rotation steps, each row followed by its count of steps
The counts run from 0 to 983.
[ -3   9  -2 -10  -4  11  -1  -1  15   4  -2 -12  -2  10  -9  -2   5  10
 -13  14   3  -2  15   3  -9  -5  20  12   3  26  -3  -1 -12   1  -5  -6
   6   4  16 -17  18   3  -2   3  21 -13   5 -13   0  13 -18   8 -10   1
  -9  -8   2  -9  10  -5 -14  -2   4  -1 -16   1   5   8   5  12  -7 -12
 -11  -3  -1   5   4 -16  -4   5   3   4] -> 292
[ -8   6   9  -7 -13  10   3   0  12   2  -6 -14   1   5 -10   8  -4   3
  -7   8   2  -2  13 -10  -4 -10   5   2   5  19 -11 -10  -2  -7   5   3
   9   1  16  -7  13  10   5  -5  19 -20  -8 -12  -7  -2 -19  -3 -20   4
  -1 -18   0   1  11  -8 -20   1  -2  -2  -4   7   6  10  -2   8  -2  -7
   4  -2  -1   1   8 -30  -5  -2   6  12] -> 798
[ -2  -3  10  -6   1  14  -1  -9   0   1  -1 -10   0   6  -7   5   2   8
 -16  16  -4 -14   7   4  -3  -2  10  13   4  25  -4  -2  -8  -7   7  13
  12  -5   4  -8  11   4   1   2  25 -17   3 -16   2  13 -21  15 -14   2
  -9   2  -6  -8  11  -2 -12  -3   6  -3  -8  -4  -1   3   3  15   4 -16
 -10 -21 -12  -7  -1 -15  -4  16   4   0] -> 160
[-16   0  11   2 -12   9   1  -6   1   3  -5  -9  -3  10 -11   9   2   7
 -20  16   0 -11  14  -9   2  -4   6  11   5  25  -2  -5   3   4   8   1
   6  -7  14 -11   3   8   3   3  17 -13 -17 -20  -7  10 -20  14 -15  14
  -2  -5  -5   4   5  -9  -2   1  -6   0  -2  -1  -3   8 -11  12   3 -14
 -17  -3  -6  -4  -3 -23 -14   6   5   1] -> 36
[-13   6  16  -4  -9   6   2  -2   3   1  -9 -12 -10   4  -3  17   3   9
 -16   9  -2  -3  10  -9  -6  -8   6  14   9  29  -3 -13   1   1   9  16
   0   0   8  -2   5  12   6   1  15 -20 -10 -12  -7  -5 -13  -8 -16   8
  -4 -12  -7   0   6 -11  -7   4 -10   2  -2   4   3   7 -12  23   6  -8
  -2   0  -3  -3   4 -28  -5  10   5   9] -> 42
[ -8   1  14  -3   2   5  -7  11  -9  -1  -1   0  -5  10  -6   3   1  -8
  -9   3   0 -11   8  -2  -8  -2  19  11   7  25  -4  -6  -4   0   2   9
   6   1   3   9   8   8   2 -13  12 -12  -5 -14  -1  -1 -21  -2 -14   4
 -10 -20  -1 -13  17   1 -17   3   6  -5 -10  -4   4  17   2  19   0  -1
 -14  -8  -7  -3  -7 -27  -5   8   9  10] -> 380
[-16  -9  11  -4 -11   3   0   1  -4  -2 -10  -3  -5  15  -5  14   9   0
 -19  10   0 -12   9  -2  -3  -3  13  13  14  24  -5  -7  -2   7   7   5
  10   4   5  -4   9   8  -8  -9   4 -16  -7 -14 -16   3 -17  11  -7   0
  -6 -15  -8  -4   5   1 -13   2   2   1  -3  -3   0  10 -13  21   2 -13
 -13 -10  -2   0  -4 -19   0   7  -2  12] -> 34
[-10  -4  17 -13   0   5  -1   0  -2   5  -4  -6  -2   8 -10   7  -3   7
  -7   1  -8 -12  13   0  -1   7  13   2  20  19  -6  -5   1  -3   6   6
   1  -3   6   4   2  10   0  -3  15 -15  -6 -20 -10  -6 -19  -4  -8  -4
  -5 -12  -2  -4   2   2 -13  -2   2  -5 -18   5   8  20  -5  30  -2  -8
  -6 -15   5   3   6 -28  -8   5  11  12] -> 529
[-14  17  11  -3   4   7   0   3   6   2   4   0  -2   1  -5   4  10   6
 -19   5   0  -8  11   3  -9   1  18  20   4  34  -5   0  -7   7   2  10
  -2   4  13  -3   9  10  -3   8  27  -5  -4 -10   5  12 -15  -2 -19  10
  -7   1   6  -6   7  -9   0   5  -8  -2 -13  -8   2  14   1  21   0  -5
 -10   7  -5   0  -3 -21  -4   7  13  -5] -> 561
[-16  10  15   0   1  10  -2   2   9  -6   3  -7   3   1  -3   5  -2   0
  -2   0  -2 -13   9  -1  -7  -2  17   9  13  17  -8  -8  -8  -1  -5   4
   4   2  13  -6  13  10   3  -1  23 -11  -6 -13  -3  -2 -18  -8 -17   0
  -3  -7   9  -3  11   1 -20   4   2 -10 -13   3  12  19   8  16  -7   1
   6   0   3   9   8 -32  -4   2  14   5] -> 89
[-16  10   5   8  -2   7  -2   4   6   0   1  -3   2   6  -5   3  10   5
  -4  11  -4  -9  16  -4 -10   1  14   8   7  27  -4  -2   0   9  -3  -6
   4 -10  16  -3   9   0   0   0  20  -8  -4 -17   4  14 -16   6 -18  15
 -10  -9  11   2  15 -11 -15   4  -3  -3 -16  -4  -8  16  11   7  -5  -5
 -12   5   3   1   0 -26  -7   5  16   1] -> 399
[ -4   5  -1  -7  -5   9  -1   1   8  11   0 -18   1   8  -7   1   0   7
 -13   9   0   1  11   1  -5  -6  17  11   8  30  -3  -6  -9   0   2  -7
  12  -5  13 -14  14   1   1  -1  23 -17   5 -14  -9  10 -21  11 -11  -1
 -12 -12   2  -7  11  -1 -21  -2   9  -2  -4   0  -2   8   8  12  -7 -10
  -2  -6   2   7  -1 -20  -7   2   2  10] -> 293
[-16  -3  11  -9  -1   9  -1   1   4   6  -4  -8   8   9   3  13   0  14
 -13  12  -7  -7   6   5  -7   6  19   7  24  27  -2  -8  -8   1   1  -1
   5  -3   8 -12  11   5  -4   1  14 -15   3 -15 -12  -3 -13   8  -4  -4
  -1  -6   2  -7   0  -2 -16   2   6  -8 -10   1   6  10  -1  34  -2  -8
   3 -20   5   4   3 -15   0   6   1   7] -> 431
[-19   4  11  -3   5   4  -2  -2   5   5   3  -4   5   1   2  11  -2   3
 -12   4  -6  -4  -1   2 -12   8  12   3  15  33  -5 -15  -1  11   5   3
   7  -5   8  -4  -2   8   0  -5  21  -4 -12 -19  -7   6 -16   3 -20   5
  -8  -3   8   3  -2  -1  -7   6   1   2  -8  -4  -4  20  -1  18  -2  -6
   7 -15   2  10   0 -27  -9   8  12  -1] -> 422
[-18   4  15   2   1   7  -3   1  -2   7  -2   4   1   5   3  14  10   9
 -10   7  -6  -6   4  -6  -7   9  13   8  15  28  -7  -7   5   3   8  10
   0  -2   3   9  -1  11   2  -3  19 -10  -7 -15  -6  -5 -18  -3 -16   6
   2  -4   2  -4   5  -4 -14   9  -8  -2 -12  -1   0  15  -3  33   2  -2
  -4 -14   4  -1  -1 -22  -8  10  15   1] -> 243
[-10   5   8  -8   4  11  -4  -1   2   7   4  -2   2   6  -4   1   9   9
 -14  16   4  -5  10  -2  -9   6  19   7   3  29 -10   2  -6  -4   5   6
   8  -5   7   6   6   3  -3   3  18  -9   2 -15   3  12 -17  10 -11   3
  -4  -4   5 -14  11  -7 -15   0   5  -4 -15  -1  -3   7   9  25   5 -13
 -20 -18  -6  -9  -3  -8  -3  13  10   0] -> 570
[ -8   3  12  -8   5   6  -2  -2   1   7   3 -15  -3   3  -7  -2  -2   2
 -16   4   2  -2  12  -3  -3  -1  21  11   9  31  -5  -4 -15   6   4  -1
   8  -5   5  -4   9  -2   2  -5  22  -8   3 -14  -3  11 -25   6 -12  -1
 -15  -5   2  -9   7   4 -15   0  14  -8  -8  -5  -3   7   4  24  -4  -3
  -5 -13   3   5  -3 -18  -8   8  11   2] -> 276
[-13   1  19   2   4   6  -3  -6  -7   6   8  -8  -3   5  -1   1   2   5
 -16   6  -5  -4  11  -5  -2   6  23  13  10  27  -4  -7  -5   0   8   6
   9  -8   8  -2   4  -1   3  -3  24  -6   4 -22   2   3 -16  -1 -11   4
 -13  -8   4   4   9  -2 -11   2   8  -8  -9 -10  -4   2   1  26   1  -3
  -9 -17   0   1  -5 -20 -10  11   5  -4] -> 259
[ -9   0  17 -10   0   8   2  -4   0   7  -5 -10   1   1 -14   4  -7  10
  -5   5 -10 -15  18   0   1   7  12   0  16  13  -6  -5   1  -5   3   6
   2 -10  15  -5   7   9   0   0  22 -13 -12 -23  -3   3 -17   4 -11   0
  -2  -6  -4   2   1   0  -4  -6   0  -6 -16   6   7  18  -6  21  -1 -13
  -4  -8   4   4   6 -27 -12   1  13   3] -> 528
[-19   1  12  -7  -3   0   2  -8   9  -7  -1  -3  -2   8   2  10   5   4
 -20   8  -6 -17  11   9 -10   1  20  22  12  27  -4  -4  -8   5  -4   3
   5   8  15 -21   8   2  -9   3  18  -9  -7 -14  -6  12 -14   6 -15   4
  -5  -1  -2   2   0  -7  -1  -2  -2  -5 -13  -4   6  13  -8  18   2 -13
  -6  -6  -9   4   3 -15  -2   6   0  -5] -> 441
[-16   3   6  -3   0   7   0  10  10   5  -5   1  -1   6   6  11   5  -2
 -18  10  -5  -5  -3   1 -16   5  19  15   7  34   0 -10  -5  10   5   0
   0   2   8  -5   6  13  -1   3   7 -13 -14  -9 -11   4 -16   9 -18   7
  -4  -3   3  -8  -1  -7 -11   7  -8   2 -11   3   3  17  -2  29  -6  -7
   1   4  -1   7  -4 -23   1   2   5   5] -> 128
[-18   9  17  -2   0  11   0   5   0  -7   1  -7   6   3   0   9  -4  -1
 -12   2   0  -9  17 -11  -2  -2  11   8  17  20 -13  -9 -10  -3  -3   6
   2   0   9  -4  19   2   2  -5  20  -7  -6 -12   1  -4 -16  -7 -14   2
  -7 -14   1  -1  16  -3 -14   4   6 -10  -7   1   2  15   6  18   0   1
  -4  -5  -1  -3   5 -26   1   6  14   0] -> 683
[-17   7   6  -4  -4  11   2   3  11   4  -2   1   3   9   5  16  14  14
 -19  19   2  -7   6   3 -12  -1  12  20   6  29  -4  -5  -3   3   5   7
   0   5  12 -13  10   5   2   9  17 -14  -5 -10  -2  10 -10   8 -11   7
   3   0   3  -4   5 -14  -8   6 -11  -2  -7   4   2   3  -4  17   4 -12
 -10  -5 -12  -4   4 -14   3  11   4   1] -> 146
[-10   4   7 -12  -3  11  -1   3  12  -2  -7  -9   1   4  -9  11 -13  -2
  -7   7  -1  -8  12  -5 -11  -3   3   3   3  21 -10 -12  -1  -1   5   8
   2  -3   9  -2   6  15   4  -3  14 -16 -20 -13  -4  -2 -18  -1 -20   6
  -3 -17  -6   2   7  -6 -11   0  -2  -1 -11  11   2  22  -2  10   1  -9
  -2  -6  -4   2   9 -35  -2   0  10   9] -> 204
[ -7   3   0  -2   5   5   1   5   5  10   7  -9   0   4 -12  -3   0   0
  -5   2  -3  -8   9  -1  -3   2  24   6   7  22  -1  -6  -6   1  -1  -6
  13  -7  13  -3   2   8   1  -4  22 -10   0 -23  -3  10 -27   6 -12   3
 -16  -9   7  -3   8   3 -16  -2   5  -6 -17  -5   1  16   6  14 -10  -4
  -5  -4   5  10  -2 -25 -16   3   8   4] -> 703
[-11   7   9  -6   2   3  -1   9   8  -5  -1  -5   0  10  -3   3   0   0
  -6   2  -7 -11  11   6  -7  -4  29  11  13  21  -4  -5 -12   1  -5  -3
   4   7  12  -8  16   5  -5   0  20  -9   1 -11  -5  -2 -16  -4  -7   1
  -6 -13   5 -10  12   0 -18   1   1 -12 -20   3  14  21   3  17  -5  -2
  -1   3  -1   7   6 -23  -1   4  11   5] -> 701
[-17   6  17  -7   3   7   2   3   2  -2   5   0   2  12   2   8   3   0
 -20   9   0 -15  12   5  -4   2  26  18  13  27 -11  -2 -14   2  -4   4
   4  11  18  -8  16   2  -5  -2  18  -4  -6 -14  -1   4 -11   5 -12   0
  -3 -12   2  -6   8  -8 -10  -1   4 -14 -13  -1  10  12  -3  21   5  -3
  -9  -7 -11  -5   0 -13   1   7   1  -5] -> 868
[-15  -4   9  -9  -7   7  -2   6  -6   0  -6  -8 -10  13  -6   8  -6  -7
  -9  13   4  -6  10 -12  -4  -8   8   7   7  31 -12 -10  -3   6   3   3
  13  -4  -1  -1   5   6   4 -14  13 -16 -10  -9  -2   1 -18  -1 -14   8
  -3 -20  -6  -2  16   1 -19   4   8   2  -5   4  -3   9  -1  17   5  -2
 -10 -17  -3  -2   1 -25  -4  10   5  10] -> 790
[-13   9   7 -10  -4  15  -4   7  14  -1  -6  -6   4   8   5  15   1   1
 -14  16   1   2   8  -8 -17  -3   7   7   8  35  -8 -13  -9   4   2  -1
   2  -6   4  -9  14   5   6   3  15 -15  -9  -6  -3   6 -14   6 -18  10
  -1 -11   3  -5  10  -8 -18   6  -2   2  -3   7  -3  12   5  14   0  -4
   4  -6   1   2   3 -26   0   4   7   9] -> 901
[-17   6   8   6  -4  13   3   6   2   3  -1  -1   0   0 -11   8  13   7
 -12   9   1  -6  13 -12  -1  -2   6  12   9  22 -11  -2  -3   2   2   8
   8  -7  10   3   8   7   5  -2  21 -12  -1 -16   7   9 -19  -6 -15   4
 -14  -8   4   1  18  -7 -10   7  -2  -4 -10  -6  -5   2  11  15   2  -1
 -17   1   0  -1  -5 -22  -7  11  14   0] -> 70
[-12   8   9 -12   9  10   3   0   6   4   3 -10  -1   3  -7  -2   2   3
 -16   6   3  -9  17   4  -1  -1  25  13  10  30  -6   3 -17   4   1  -2
  10   2   9  -9  13   0   0   1  23  -5   2 -14   7  15 -20   6  -9  -3
 -13  -4  -2  -8  13   3  -9   4   9  -6 -16  -3   2   9   4  19  -5  -7
 -13  -5  -2   2  -1 -14  -4  10   8  -5] -> 275
[-14   7   7  -5  -6  15   1   8  10  -3  -4  -4  -4  10  -2  11   7   5
 -18  16   6  -9   9  -1  -8  -9   9  22   4  25  -5  -8  -5  -2   1   7
   7   8  13 -12  16  10   5   1  17 -18  -4  -9   4   6 -11   0 -16   5
  -1 -10  -4  -5  18 -13 -12   3  -5   0  -4   5   5   6   4   7   6  -8
 -11   2 -16  -8   2 -22   8  10   0   5] -> 475
[-10  -7   0  -4  -2   4  -6  -3   3   9   0 -15  -2   8  -8   6   1   4
 -10   9  -8  -7   4   1  -7  -2  11  10  12  25   2 -12  -5   4   7  -2
  18  -9   7 -16   2   7   1  -7  20 -17   3 -23  -8  10 -21  12 -12   2
 -13  -7  -4   1   5   6 -14   4   8   3  -7  -3  -3   5  -2  11  -5 -15
   0 -15   0   9   1 -29 -10   5   2   8] -> 11
[ -7  -5  14   4  -3  10  -2   4  -8  -5  -4   1   2   6  -5   8   6   1
 -16   7  -5 -18   5   0  -3  -4  11  15  14  16  -5  -9  -1  -3   7  18
   6   4   9   1  11  11   0  -6  15 -18   2 -13  -7  -1 -22  -1 -13  -5
 -10 -15  -2  -7  13   1 -18   3   3  -4  -2  -9   3   7   3  27   3  -6
 -11  -8 -11  -6  -5 -23   1   9   2   7] -> 662
[-16  10   8 -12   4   5  -3   6   9  -7   1  -2  -2   7  -6   1  -1   0
  -7   1  -2 -14  10  10 -11   2  21   9   4  21  -7  -3  -9   5  -2  -3
   3  10  14  -5   9  10  -5  -2  20  -4  -8 -16   3   9 -14   2 -18   5
  -8 -12   2  -1   8  -4  -6  -1  -2  -6 -24   0   9  27   1   7  -2  -6
  -8  -1  -8   5   4 -26  -6   2  10   0] -> 706
[ -9   9  10  -9   0   2  -3  -2  10   0  -5  -6  -1   9   6  11   6  14
 -14   8  -5  -6   1  11 -20   6  12   9  10  31   2 -12  -5   2   6   8
  -6   6   7  -9  11   8  -4   6  20 -13  -3 -10  -7   4  -7   1 -14   3
   0  -6   4  -8  -3  -4  -7   0  -8   1 -13   3   6  19  -3  22   2 -15
   3  -7  -5   3   8 -27   4  10   4   7] -> 735
[-18   9  -1   3  -6  17   3   5  12   1  -6  -5   2   5 -12  13   8   4
  -3  11   0 -14  12  -6  -2  -8   2   7  10  17 -12  -1  -3   6  -1   3
  14  -3  14  -9   3  18   0  -3  20 -13  -6 -14   8  14 -21   4 -20   2
  -5  -3   5  -5  16  -1 -14  12  -8   5  -9  -3  -2   7   6   4  -1  -6
 -13   2  -1   5   1 -30  -9   5  11   5] -> 497
